In the rows, 128 means zero.
T: rows in 4 groups, each row roughly a mix of its group's directions:
T (132 x 10):
[[155  92 135 200 135 154 132 151 136 125]
 [132 128 151 144  84 113 130 182 159 170]
 [120 150 168 104 135 125  83 126  66 132]
 [ 98 182  93 110 130 122 101 171 140 154]
 [192  98 138 115 124 137 160 166 137 156]
 [151 149  80 103 125 152  89  89 113  98]
 [124 104 141 151  93  64 117 166 152 124]
 [128 141 160  81 143 158 103  84  95 151]
 [172  82 170  99 120 128 163 118 151 141]
 [152 114 106 148 129 180 179 168 123 120]
 [114 120 134  89 114 133 112 149  54 104]
 [112 165 160 156 128  87 170 144 124  89]
 [180 121 120 144 174 161 139 158 129 166]
 [154  91 127 165 153 166 132 156 134  79]
 [ 75 173  99 125  98 132 135 153 113  94]
 [163 140 128 105 192 111 147 135 120  85]
 [158 117  92 146 146 176 167 171 132 122]
 [112 194  98 145  99 122 137 162 151 144]
 [141  81 175 103 142 118  99 103  87 117]
 [173 100 162 123 157 106 161  87 144 146]
 [126 115 107 121 174 169 128  92 182 126]
 [141 116 100 117 161 150 185 125  83 102]
 [159 124 197 120 139  93  95 129 106 136]
 [129 104 116 111 109 125  93 116 151 202]
 [ 90 162  94 105  93 124 101 159  92 113]
 [150  97 162 161 170 152 140 100 151 163]
 [140 146 122 122 181 137  73 133 127  80]
 [131 118 157 100 164 116 107 112 123  59]
 [102 104 163 151 178 133 183 120 137 123]
 [177 148 105 133 159  86 174 148 122 136]
 [ 97 114 127 107 147 190  78 123 140 113]
 [ 99 171 166 113 103 125 111 123  91 173]
 [147  70 143 123 144 102 184 135 128 151]
 [178 121 103 108  77 133 145 143 169 144]
 [100 102 161 131 177 172 165 125 141 145]
 [164  83 163 111 148 120 171  90 127 125]
 [150 111 167 150 165 108 188 146 115 116]
 [138 129 142  90 118 124  83 160  72 154]
 [102 182 155 171 142 115 133 129 125  83]
 [ 92  96 143  97 164 179 145 122 131 159]
 [151 157  83 109  89 123  84  95 118 115]
 [188 125 150 121 143 134 168 172 133  99]
 [152  97 130 126 180 149 105  97 150  83]
 [140 163  88 103 111 154  76  98 115 109]
 [105 122  91 112 122 169  97 151  92 174]
 [126 114 147 108 148 116 106 120 125  47]
 [155 103 115  46 120 128 149 127 130 129]
 [120 138  88 152  98  93 145 185 154 127]
 [185 137 114 131 136 140 147 188 157 120]
 [ 96 147 123 124  78 107 146 114 187 112]
 [159  74 129 112 172 137 113 107 128  85]
 [167  85 152 147 122 140 164  85 122  96]
 [126 162 148 199 127  92 150 131 112 116]
 [137 109 139 180 178 167 157 114 143 116]
 [133 111 154  94 175 114  75 101 140 107]
 [109 151  98 112  80 146  74 109 145 149]
 [141 133  98 142 120 140 179 139 192 110]
 [168 128 151 120 186  76 128 114 127 115]
 [ 71 129 141 130 121 115  84  88  90 135]
 [134 139  91 163 139 112 122 161 184  91]
 [109 170 121 129 162 151 126  93 112  70]
 [120 131 127 112 184 152 139  80  90 100]
 [141 163 144 193 148  97 157 131 116 149]
 [104 190 141 128 116 161 135  99 143 170]
 [115 188 105 138  93 130  92 113 143  91]
 [ 98 125 104 122 162 164 137 105 182 162]
 [143  97 152  80 163 152 104  83 111 129]
 [ 95 178 104  94 122 135 114 153 113 176]
 [107 178 103 145 115 120 104  90 134  77]
 [117 203 149 152  96 134 140 125 151 111]
 [152 134 166 164 157 107 175 160 124  99]
 [ 92 146 129 110  87  93 105 128 109  74]
 [188 134 144 118 156 118 103 169  99 153]
 [121 149  80 137 111 133 114 110 169  70]
 [120 138 103 181 111 148 128 144 139 191]
 [146 146  91 138 114 136 176 152 126 187]
 [147 111 108 105 188 155  97 112 146  92]
 [133 170 101 170 166 113 101 120 143 169]
 [ 64 159 117 143 132 122 105  92 128  91]
 [ 99 190 119 137  90 119 138 158 122 164]
 [164 113 147 120 117 151 180 165 167 104]
 [142 114 116 197 134 166 135 153 139 163]
 [147  73 166  96 128 136 166  93 126 142]
 [129  98 104  54 119 164 117 130 139 125]
 [103 135 142 115 137 101  64  93 143 165]
 [103 103 162 105 111 111  79  98 132  84]
 [116  99 102 145 144 155 167 106 187 144]
 [ 92 155  91 104  89 134  91 161 103 137]
 [142 161  85  96 103 138  86  89 110 111]
 [142  72 149  81 116 145 164 119  99 117]
 [120 100 103  83 114 194 131 145 133 110]
 [104 115 137 152  87 145 103 113 138 194]
 [154  94 130 149 169 146  80 122 106 167]
 [103 178 130 124 146 176  82 139 119 103]
 [161  74 138 133 134  99 121 142  95  79]
 [167 103 114 108 140 168 121 180  92 143]
 [ 95 150 116 125 105 139 106 114 135 203]
 [130 165 109  97 133 158 103  72  94 118]
 [166 154 114 148  83  89 103 164 136 108]
 [103 149 123 125  82 116 160 133 178  85]
 [116 165 142 102 156 181 116  83 115 151]
 [141 166 112 167 107  83 121 109 131  79]
 [188 105 164 108 130 124 171 146 150 115]
 [134  77 148 139 144 160 179  97 145 107]
 [137 115 152  87 147 104 121 115 120  57]
 [ 89 178 110 133 124 149 106 121 148  74]
 [ 97 102 123  99 127 174  79 124 141  90]
 [130  96 143  87 120 152 104 148  65 144]
 [119  67 148 115 148 109 158 125 108 176]
 [137 186 117 143 107 146 121 148 161  77]
 [ 75 121 142 137 117 104  95  66 125 135]
 [162 121 157 141 102  98 125 138  73  85]
 [123 156 120 152  92 125 192 150 103 100]
 [ 93 129 120  92 156 148 144  65 102 122]
 [143  73 120  95 181 143 107 115 114 105]
 [140 139 142  91 150 175 127  85  80 133]
 [137 138 125 131 145 109  68 119 108 190]
 [ 94 184  98 124 108 132 135 156 144 173]
 [142  74 154 130 161 134 179 145 135 157]
 [102 199 108 140 106 140 140 141 151 160]
 [142  86 111  72 139 155  95 124 152 157]
 [118 115 150 114 145 130 105 121 123  45]
 [118 173 101 176 125 122 131 157 177 112]
 [117 106 101  96 113 199 138 151 130 107]
 [123 173 116 112  76 117 119 174 151 102]
 [120  99  79 131 126  91 132 190 141 123]
 [ 80 167 102 124  93 137 111 166 113  98]
 [153 142 130 153  83  78  97 170 124 133]
 [ 64 153 125 146 137 108  99  94 110  99]
 [141 120 187 103 130 110  72  98 128 120]
 [117 164 126 160 102 118 181 146 103  87]
 [102 181  93 143 116 125  81 165 123 134]]

the one row of each list that fits no group (the others fit one group, some only roughly):
  J47: [148 110 139 104 102 144 118 171 133 194]
  J620: [102 132 144 118  69  90 139 128 135 179]
  J425: [138 125 143 136 182 147  80 108 138  81]
  J196: [ 84 202 104 122 124 140 128 130 152 132]
  J437: [119 119 100 101  97 156 120 132 145 198]
  J518: [169  86 117  95 114 107 132 116  89 170]
  J176: [139 151 116 104 181 180 125 109 103  98]
  J433: [108 132 136 101  94 137 177 143 133  68]
  J807: [158  87 107  98 103 122 107 105 113 183]
  J313: [129 149 106  98 157 176  96  96 102  96]
  J196
  J565: [165 128 105 158 151 148 147 126 138  61]
  J442: [156 113  90 113 159 128 109  77  97  94]
  J776: [133 113 138 150 115 135 168 127 205 121]
  J883: [116 202 103 108 119 121 108 164 122 144]
  J778: [100  83 149 112 162 107 171 109 102 154]
  J253: [147 112 159 121 151 158 172  88 150  88]
  J340: [127 114 103 132  83  84 156 181 116 142]
  J218: [130 102 133 157  90  66 117 156 130 160]
  J758: [163  78 137 117 127 140 145 139 144 191]
  J104: [148 112 144 109 105 147 114 179 131 189]
  J253
  J54: [163  97 132  80 166 109 114 127 142  83]
  J876: [125  98 155 112 130  92 154 123  91 187]
  J29: [ 86 163 146 144  82 138 142 127 176 148]
  J771: [149 155 133 182 133  69 157 136 115 121]
  J79: [158 102 149  86 134 127 197 120 123 125]
  J396: [138  89 151 121 186 116 143 125  79 148]
  J905: [125 152 147 176 103  61 136 114 128 136]
  J95: [ 98 142 164 183 149  90 131 153 124 102]
  J430: [158  95 187  89 117 118 160 124 107 125]
  J576: [127  96 133 110 156 120  75  73 154 130]
  J911: [141 140  92 104 134 162 193 160 122 121]
  J247: [167  93 133  66 167 133 121 130 140 112]
  J576
  J100: [142  91  83 146 130 114 158 151 181 108]
  J11: [121  85 138 116 160 179 144 109 146 173]
  J889: [ 97  86 161 116  98 101 142 123 116 180]
  J543: [107 147 124 165  69 122 143 128 124 180]
  J394: [138 167 107 143  94 151  90 135 177  99]
  J86: [138 183 121 103 159 162  81 116 119 110]
  J851: [175 118 169  82 144 141 152 152 138  98]
  J552: [138 196 123 108 154 156  86 123 123 111]
  J853: [138  53 161 154 128 117 148 103 132 117]
  J841: [140  65 165 153 104  96 154 121 135 115]
  J851
  J181: [109 189 133 164  97 112 121 146 167 142]
  J994: [103 127 113 110 128 142  75 139  66 152]
  J273: [153 105 144 100 168 135 146 121  61 132]
  J575: [127 141 151 176  97  64 125 109 126 144]
  J424: [ 97  81 131 101 171 142 135  91  99 150]
  J800: [111 102 125  61  99 160 113 111 138 154]
  J799: [125 103 130  63 111 169 118 113 141 166]
  J69: [163 112 130 118 141 144 204 124 133 100]
  J703: [115 159 120 155  88 127 180 141 115 175]
  J297: [148 105  98  79 129 182 154 158 125 125]
  J380: [141 155  97 135  80 145 113  78 165 134]
  J725: [131 155 142 193 148  99 142 160  96 129]
  J281: [163 131 100 170 137 132 138 135 154  64]
  J177: [113 156 154 164  93  65 132 110 113 132]
  J27: [169  87 142 103 149 159 135 138  99 175]
  J725
  J308: [161  97 119 153 158 140 142 110 150  66]
  J291: [152 119 141 182 187 155 107 139 120 114]
  J626: [172  89 177 112 147 124 111 108 117 165]
  J244: [160 122 149 147 122 138 167 151 195 115]
  J283: [ 82 112 127 120 140 143 113  98  59 124]
  J302: [114 203 133 113 115 137 101 136 108 162]
  J118: [112 147  99 143  75 103 108 165  88 138]
  J830: [131  99 104  72 136 185 125 149 141 116]
  J681: [140 100  70  72 112 142 118 142 145 141]
  J185: [123 162 137 111 104  92 104 163  69 132]
  J938: [166 115 189 116 151  84 137 104 128 136]
  J770: [155  72 134  76 135 126  89 111 141 120]
  J118
  J643: [103 112 151  99  97 123 143 122  89 189]
  J806: [168 129 141 154 147 134 173 138 185 105]
  J376: [ 99 101 124  85 139 183 114 118 129 172]
  J522: [169  92 122 129 108  69 129 151 112 160]
  J157: [169 120 119 157 147 121 122 126 159  60]
  J795: [146 149 128 181 117  69 159 140 117 110]
  J516: [ 63 142 100 142  91 146 117 139 150  97]
  J31: [104 155 146 131 120  92  86  97 127 182]
  J882: [123 104 173 137 134  67 163 135 156 140]
  J384: [153 164 147 184 119 131 134 113 154  80]
  J882
  J391: [ 87 130 138  96 106 104 115 139 120 195]
  J206: [109 157 167 116  91 118 105 165 134  78]
  J515: [150  89 144 105 134  93 158 116  87 172]
  J58: [131  98 150 130 193 121 158 117 169 109]
  J740: [131 189 105  87 155 149  94 132 109 117]
  J946: [168 118 184  94 117 122 167 154 113 116]
  J534: [ 83 147 148  91 121 138 119 118 119 193]
  J97: [161  91 147 123 168 122 109  98 113 180]
  J926: [115 152 178 178 154 123 147 119 103  93]
  J255: [134 110 115 124 187 122  89 136 160  82]
  J93: [170  74 110 117 113 105 104 158 113 162]
  J12: [166 127 118 158 158 155 130 121 132  61]
  J939: [178 118 148 117 184 101 133 130 125  86]
  J353: [116  84 116 163  99 115 185 137 151 146]
  J547: [171  92 159 119 134 128 167 112 180 134]
  J58
  J7: [ 94 189 109 162 128 141 147 146 110  95]
  J367: [113 170 117 116 116 175 108 151 169  89]
  J379: [121 126 159 182 131  70 124 161 113 117]
  J438: [118  71 142 156  93 102 170 127 140 151]
  J503: [159 146 152 127 174  81 148 122 115  84]
  J138: [125 111 109  86 102 163 129 122 138 193]
  J182: [106 171  96 130 114 168  90 109 166 109]
  J920: [158 102 185  76 120 112 153 124 112 130]
  J941: [ 92 148 124  96  98 114 129 144 116 195]
  J201: [160  62 111 105 148 133 156 108 130 100]
  J874: [153 136 155 163 174 121 166 118 147  83]
  J96: [ 81 150 157 143 160 114 163  91 104 104]
  J764: [169 121 167 105 170 124 148  80 148 122]
  J331: [129  95 116 127  85  86  99 115 117 180]
  J99: [113 166 147 138  99 118 123 168 151  69]
  J764
  J249: [ 86 142  84 156  91 109 154 158 152 113]
  J207: [136 112 111 126 187 129 118  94  83  92]
  J762: [ 77 126  98 127 110 118  81 104  90 150]
  J345: [111 101 160 128  80  77 101  96 135 132]
  J49: [141 134 156 142  90  67 137 172 121 145]
  J867: [ 72 132  95 137  96 174 124 146 149 105]
  J39: [124 139  88  96 105 127  77  84  99 121]
  J335: [105 101 130  79  74 152 110 105 138 153]
  J813: [116 173 128 119 179 156  75 119 136 118]
  J490: [114 175 161 162 134 114 158 155 133  82]
  J811: [147 111 152 135 150  70 170 123  85 129]
  J249
